Each row is where one point has got to under a steady rotation. How many ticks took it there?
The counts run from 0 to 519.
[8,25,14,5,-2,17,13,25,-2,21,-34,20,4,-25,19,-31,-27,-17,-16,60,-15,-2,14,-1,-20,19,17,-18,53,21,-5,9,-5,-2,11] | 300
[33,-26,6,24,-12,9,-5,13,26,-40,-27,-28,-18,-25,-25,-10,-19,5,-11,2,-27,-2,6,11,-30,-27,47,5,13,15,-10,-33,16,4,-16] | 166
[0,29,-2,8,-8,-14,-29,31,5,7,-23,-4,-46,2,-19,-19,20,-23,13,12,-18,-34,-17,21,-46,-16,14,-3,-26,24,19,5,9,-36,-26] | 69
[-15,-10,-1,32,5,-32,-21,-4,5,-3,44,-12,-13,32,-16,-28,50,-2,-15,21,-9,37,-17,8,9,11,-4,-7,19,26,-2,-10,-1,34,27] | 38
[17,-11,-28,-42,-10,12,6,-19,36,-23,26,14,12,-21,-6,13,-11,32,2,-26,-7,-6,16,-31,-35,-44,-24,16,-3,34,-19,-18,-15,-19,-7] | 252
[-25,-6,-4,11,11,13,38,34,56,9,-35,6,25,18,4,10,-33,-7,22,25,13,26,1,5,3,-43,7,21,-3,19,4,-9,5,-27,-6] | 0
[-4,5,-14,-20,18,-2,-10,43,1,5,-9,-5,-40,12,-36,-11,-9,-14,4,-21,31,-8,-16,22,-37,-20,-19,-12,-52,22,-1,-19,23,-27,-33] | 82
[-1,-5,5,23,-35,-18,-12,-9,11,-29,-4,-30,-41,46,-41,-6,28,-3,17,1,-24,2,-10,26,8,-23,18,6,-5,18,10,20,-10,-25,-35] | 485
[4,-28,11,2,-10,-19,-22,-4,-27,-1,3,-9,-24,34,-56,-13,23,-6,-14,-46,-7,-6,-22,22,-2,0,-3,-9,-41,-15,-8,-42,6,-21,-25] | 505
[-12,25,-10,-19,-19,-24,-15,-42,-18,12,49,17,-4,26,-11,-23,29,-8,-20,14,-20,-6,2,8,8,33,-33,-16,1,23,11,21,-36,-18,-18] | 375
[1,3,5,-6,11,-20,-22,13,-2,12,2,-2,-15,1,-44,-15,21,5,-7,-30,-10,-15,-29,6,-50,-14,6,6,-39,-4,7,-71,20,-19,-15] | 507
[8,15,17,1,-5,15,3,6,-3,18,-21,37,11,-31,26,-35,-17,-7,-36,45,-33,-11,13,-13,-25,13,15,-21,45,15,-5,-11,-10,8,26] | 292
[-10,13,-7,-30,10,-28,-11,-15,-15,4,65,-18,16,32,-30,-19,24,27,-4,-20,18,21,-7,-42,6,17,-11,28,15,11,-10,-26,-9,5,7] | 354
[-11,26,1,38,-12,-17,-26,10,26,-22,12,-36,7,13,0,-23,14,-16,12,33,-27,2,6,-1,10,-7,52,42,0,31,35,12,-1,-10,-2] | 470
[10,3,26,17,-26,16,10,-1,-17,13,-35,33,9,-14,15,-30,-20,-20,-27,45,-36,-9,17,-2,5,29,17,-21,46,0,-12,11,-20,-10,10] | 295
[-1,4,1,-24,-7,-2,26,23,-5,-4,0,-25,-17,48,-29,-9,2,27,30,-7,40,34,-6,-43,12,-20,-8,16,39,13,-31,10,5,-14,-1] | 334
[-8,-40,-3,16,-9,3,0,20,-12,19,-15,32,14,3,-25,16,1,-7,10,-47,5,-7,-21,-13,15,-9,-35,6,-48,-32,-25,-22,3,-40,-2] | 100
[20,-37,-12,-30,2,5,12,-35,12,-8,32,25,11,-11,-13,-7,-8,22,-44,-10,-8,23,12,0,-17,0,-36,-31,23,16,-30,-41,-22,19,0] | 269
[-12,1,6,42,-22,-15,-24,2,8,-29,13,-38,7,32,-8,-20,11,-21,4,21,-22,9,11,6,37,3,43,30,-2,18,25,30,-8,-8,-4] | 469
[-17,-19,-4,26,12,-25,-5,8,34,-1,22,-6,17,27,-6,-16,35,19,0,7,-4,35,-16,-24,-6,-29,15,30,19,18,0,-41,11,21,45] | 25
[-15,-42,12,38,-9,-9,10,-3,21,-12,2,-15,37,39,-21,0,10,9,5,-10,-12,36,-5,-16,42,-17,26,37,7,-13,-10,-29,-2,-1,17] | 19
[10,11,22,15,-20,21,17,20,-16,12,-40,9,2,-6,3,-25,-38,-26,-15,50,-12,2,18,12,16,30,21,-19,48,6,-12,28,-11,-12,-10] | 303
[13,19,-39,-37,2,14,-8,19,16,-26,40,-9,-2,-24,-3,6,-26,3,10,-8,29,-6,21,-20,-14,-7,-26,22,-22,44,-10,31,-5,-26,-23] | 236
[9,-4,19,5,-19,17,9,10,-26,5,-24,27,-11,11,14,-39,-21,-17,-36,40,-9,1,18,3,18,23,0,-42,47,14,-17,27,-14,6,17] | 298
[19,8,12,33,-4,-5,-22,38,-50,21,3,-3,6,-41,-19,-14,-4,-19,1,-3,2,-18,-24,-25,1,59,11,15,9,-21,-27,-11,15,-12,-1] | 202
[3,-4,4,-3,-18,-10,26,3,-8,3,7,-28,2,39,-43,4,6,22,35,-13,23,33,-14,-30,31,2,-3,27,39,-9,-35,2,-8,-26,-22] | 339
[-16,-10,-2,34,9,-31,-12,2,31,3,28,-6,8,22,-5,-15,45,18,0,19,-15,32,-22,-20,-11,-20,14,26,25,19,-3,-37,6,26,43] | 29
[5,-1,18,-1,-27,10,24,26,-14,-8,-30,-25,-5,42,-26,-9,-19,11,30,-4,16,10,5,-36,32,-15,22,24,34,-4,-25,21,-2,-37,-11] | 327
[5,-24,6,1,-11,-15,-16,-3,-16,-12,6,-21,-32,39,-61,-8,18,-3,-9,-35,-6,-2,-19,31,-2,-4,2,-12,-32,-10,-5,-33,5,-17,-40] | 501
[-7,14,9,50,-7,-27,-36,-4,-4,-5,22,-25,1,1,-15,-26,30,-27,-12,31,-38,1,-15,22,4,34,36,15,2,8,23,-9,-1,3,-14] | 48
[-3,30,2,25,5,-28,-50,13,-1,-7,22,-22,-17,-2,-11,-39,29,-20,-15,27,-24,-17,-9,12,-29,13,35,8,-11,31,33,-13,9,6,1] | 53
[1,19,11,28,-27,-13,-34,11,-13,-5,-20,-7,-35,13,-22,-22,24,-31,4,8,-34,-34,-13,23,-12,1,26,2,-24,12,23,19,-1,-42,-26] | 64
[12,-15,22,0,-23,13,0,-12,-27,4,-13,39,3,3,13,-42,-14,-9,-52,23,-24,-3,19,-7,16,24,-1,-41,38,2,-18,7,-20,9,28] | 290
